One vector is turned by the same rotation once a tick. Each row is the vector after some number of ticks, and that number follows the row.
The counts run from 0 to 406.
[-28  -2  -6  -2  27   2  -3   5  20 -10  -5 -22  11   0 -16  -1   3  15
   6 -17  -3  -7   8  -8  -8  -2 -15 -11   4   1  15 -15   6 -15  -8  13
  -6 -15   9] : 271
[-16   6  -6   7   4 -10  -2  20  -8  -2  17  -9  -8  -3  -5  14  -1  -3
 -19 -10 -15 -13 -11 -19  -8   3 -10 -16  -6   2   2   8  -1  22   3  -9
  16   1  19] : 219
[-13 -20  -7   4 -10  -8  -9 -11  -7 -18 -13 -11  -7  19   6  -3 -11 -11
 -15   8  -4  -3  21 -11  -8   0   8 -11   9   2 -12   9  -9   7 -16  -5
  -9 -19 -21] : 345
[  1 -12  22  17  14   6  -2  14   3  -7   9  17  -6 -11  12   4  30  13
  -8   4   5   8 -18  -3  -5 -16  17   5  -3  -5   0 -19  14  12   2   0
   0 -10 -11] : 324
[ -6 -20   4  11  10 -11   0   8  18   5   5   3 -20 -16   3   4   5   6
  15  -5   4   8  -4  -5 -22 -12  -4  -5  11   3  21   6  -4   7   3   6
  -7  11 -27] : 87
[-20 -21 -10   9  -7 -10 -11 -12  -1  -9 -11 -15  -6  19  18  -2  -5 -11
 -14  11  -5   5  12   1 -12   7   4  -9   9  13 -11   4  -6  -2 -15  -2
  -7 -15 -19] : 346
[-10   8  14 -14   4   7   7 -10   3  -6  -9 -20  -3   9  -3   2  -4   3
  17  -6 -26   3   1  -6 -33   1   1  -9   6   3   5   5  -4  15  -1  17
  15  -1  10] : 260
[-27 -10 -19   5  10   3  -9  -7   0   4   2  -5   3  15   9  -7  -1  -5
 -23  -6 -12  -4 -15  -5  -5  11  -5  -5   3  28 -11 -10  -9 -12  -9   7
 -10   0   7] : 348
[  2  13   0 -14 -10  -2   9   6   0 -12   1  -8 -19  18 -22  -4 -13 -13
  -1  -5  -4 -15  -4  15  12   8   2   4  20  16  -8   1 -13  -3   0  13
   7 -26  -6] : 355
[  7  15   7   3 -11   3   3  -1  18  11   4  27  24   2  -2  17   7 -12
 -20   1  -3   7  11  -2   5   7  10   4 -14 -14   0   6   7   2   7  -7
   9  -9 -32] : 53
[  9  -3   7  -6  -4  -7   7  -2  -7  15  -6  13  10  -7   5  11 -14  12
  21  -5  -6   4  25   1 -15  -9   7  19   1 -23  -1   5   7 -17  12   3
   1 -16 -15] : 289
[  3   2 -16   4   7  -8 -12  13 -13   4  19  -6  -7  -9 -19 -16  -1  -3
   1 -22  16 -15 -19  -1  -2   2   3  -5 -13  18  21  -6 -14   2 -13   5
   8   1   2] : 360
[ -9   3   3 -13  23  13   7  -1   6  16  14  17   1 -12   1  19   5  19
   6   2   4 -11 -11  -5 -11  21   3   6  -7  21   9  -9  14  -6   4   5
   1   4  10] : 128
[  3  -2 -10  -6  -6  -4 -32 -11  -8  -6  -3  -8   4   2  13  -5  10  -4
  -1 -10   3  24  17  11  18  -7 -13  -5  -1  -6  -7  -4 -15  -6 -28   0
   1  -4 -18] : 188
[ 20  -6   7   4 -13  -1  -1  -2 -20  -5  -3   1  -7  -6  14 -16  -1 -12
  12  29  17  11 -12  13   0   2  15   7   6   8 -13  -6  -1  12   5   8
  -2  -8   0] : 161
[  8   2   4 -15  -2  -7   6   4   0   4   9   0   0 -27  -4  16   1  -3
   4  13   0  13  -2   9   3  20 -22  22   5  -7  -2   9   8   8  14 -15
  15   4 -12] : 133
[ -1  -8  14  -4   5  18  -1  -1 -11 -17   9   0  -4 -10   2   9  27  10
 -22   3 -16   2 -10  -1  13   6  -5  -6  -5  14  -5   2  -4  11 -19   9
  17  20  -1] : 179
[  9   4 -18   5   5  -4 -18  14 -13  -5  17  -6  -8  -9 -26  -3   8   2
   5 -24  13  -9  -5 -10   4   0  12 -19  -1   5  25   3 -11   4 -14   4
   8  -1  -1] : 361
[ 10   5  -8 -14  -4   0   7   9  -3  -6   5   1 -16  13 -13  -3   2 -13
 -16  -8  -4 -17 -12  10  22  21  -3  12  17   9 -14   4 -11   5  10  16
   0 -25  -5] : 354
[  6   1  18 -17   0  -1   5  -4   7 -19  -1  -9  -4  -4 -26  -2  -1   7
   7  -4  11   3  11  16  18   5   6  12  12 -14 -10 -11   8 -12 -12   0
  18 -17   5] : 277
[  2 -12   3   7  -2  11  -2  -4  -9 -18   4  -2  -2  -9  -2   9  26   2
 -19   9 -10  14  -4  -2  11  15 -12  -6 -18  11   6  -4  -7   8 -17   6
   7  25 -13] : 178
[ 16 -24   5  16   5  -1  -2   4   8  13  -4  21   0   6   8   0  11  10
   2  -5  17   5   7 -18 -10   0  24  -8  -9 -14   2  -3   3   4   0   9
 -14  10   9] : 245
[  6  -4  20   3  -4   3  12  -7  22  12  -4   4  -6  11  -3  -4  -6 -11
   7  10  -4  19  12  -4 -33  14   5  18  21  -3 -16   0   3  -2   8  -6
 -10   0 -12] : 250
[ 14  -3  10   1  -6   0  11   8 -31 -10  -7  -9   4   2  -8 -13 -13  -8
  -7  13 -10  -5  23 -13   2  -2 -12   5   0 -14  -9  16 -22   7  -3   6
  -3   0   1] : 17
[ -7 -18   0  -3  10   3   1 -11   1   4   4  -3 -11  -7  -8  25   0  21
  21  12   2  -3  13   0 -11  19  23  -5   6  17   9  -9  13 -17  -4  -4
   2  -1  -7] : 126
[  0 -16   6  11   4   5   8   8  11   2   2   6 -19  -8  -3   3  17   7
  16   3   5  15 -24   0 -25   2   7  13  11   4   6 -10   3  17  16   0
   9  -8  14] : 403
[ 16   6   8   1 -17 -17  -5   9  18  -7  -7  -2  -1  -6  -7 -17 -14 -14
  10  -5  19   4   1   6   5 -16   9  -2   8 -30  -2   1   3  20   2   7
   1  -8  -7] : 238
[ -1 -17  -3  -3   9 -16 -21   5  -9   5   4  -4  -8  -4  21  -5   4   5
 -23 -12   1   9  -3   7  21 -13 -14  -7  -3   0 -15   1  -7 -18 -19  14
  -7  -9   5] : 190
[  2  25   5   2   8  -6   6  22  -9 -12  10  -6   0 -11  -1  -9  -3  -9
   4  -2  -4  -2 -14   8  14 -12 -20   6   4  -9  -9 -26  -8  18  16   1
  -1 -21   9] : 315
[ -4  -2  17  10   6  13  -2   4  10  -9  -1  -4 -11  -1 -19  -5   3   6
  13  10  19  11 -14  -9 -11   2  23 -23  17  14   2  -7   4  13   0   0
  13  -9  21] : 401
[ -6   6  16 -16   6   8  12  -5  -2  -8  -5 -19  -5   0  -3  -2  -6  -3
  -2   2 -19  -8  -6  -6 -23   7  -2 -15  17  13  -4  18  -5  17   4  21
  17   5  13] : 259
[ -2   5  -6  -6 -10 -14   3  -8  12   0   4 -17 -16   5  -9  -7 -11 -11
  11  -3   2   9  -8  27 -14   5   9   0  -9  16   7 -13  -7 -13  -9   9
   3 -18 -18] : 357
[ 11   8  -7   2  -9  -6   3   6  -7  14  11  12 -13   9 -16  16  -3 -11
   9 -12 -11  13  11  -8 -17  -1   1   9   3  -5   1  19 -17  -2  17 -12
  13 -26 -13] : 210
[-11  -2 -10  -7   6   6  -1  -3  -3   1   1  -2  -3  -1   4 -11   1   0
  -8   4   9   4 -21  19   8   7 -18   7 -23  25  12 -18 -13 -16  -6  13
  -7 -19 -11] : 32
[ 10   3  24   4   7   3  18   2  -1  -4   6   2 -20   1   9  14   1  -4
  -3  18 -20  15   5   4 -17   7 -12  17  -8   8 -15 -20   2   8   3  -3
  -8 -15 -18] : 172
[  8 -14   1  13  -8 -16 -12   4   5  11  11  -8  -6 -10  12 -22 -20  -2
   8  -3   9 -10  -9   9  -2  -2   7   5  17   0 -14  -7   3  -1  -6  -1
  -8  28  10] : 241
[ 12 -17   9  -4  -1   3  13  -3  -6   1  -6  -3 -11  -6   3   7   7  -2
 -10  21  -3   8 -10  -7  -6  24  -7 -15   0  12   1  25  -1  20  -4  22
   7   9   6] : 257
[ -9  17  12 -12  27  15   8   2   3  13  13  21  10 -14  -8  12   1  18
   2  -2   7  -9  -8 -14  -6  13  -4   5  -5  16  16  -3   8  -3  11   2
   7  -3   9] : 129
[ 20  14   6   8  15  20   6  14 -23  -8   2  16   2   6  -5  15   9   2
   4   4  -8  -7   9 -24   6   7  -1  -5  18   6  -2  -9  -8   9   4   7
 -12  -2  -3] : 169
[  5   5   7   1   5  -8  -8   8   7   3  25   1  -2 -14 -22  10 -14   0
 -14   2   9  -4  18 -16  18   7  -9 -10   7  -3  -7  13   2  -8 -17 -23
   9  14  -9] : 372
[ -5   9   8 -15  -8   1   8 -12  -1  -3   6 -13   1 -18  -5   7 -26  12
  19   6  -7   1  20   3   8  -3 -15  -7 -11  -1   3   3  -2 -17  -7  -3
  18  19  -4] : 136
[  6 -14  25   4   9  14  -1   4 -11  -7   4  21   2  -7 -10 -19  -3  20
   1  10  26   4  10 -16  10 -23  -2   6   7  -4  -3   2 -12 -12  -2  -4
   3   6  -4] : 6
[ -6 -18   0   6  -6  -5   6 -12 -17  -7  -9 -22   6   2  24  -1  -4  -8
 -10  22 -17   1   8   3 -18  11   1  -8  -6  12  -7  -3  -1  -1 -14  11
  -8   7  -8] : 20
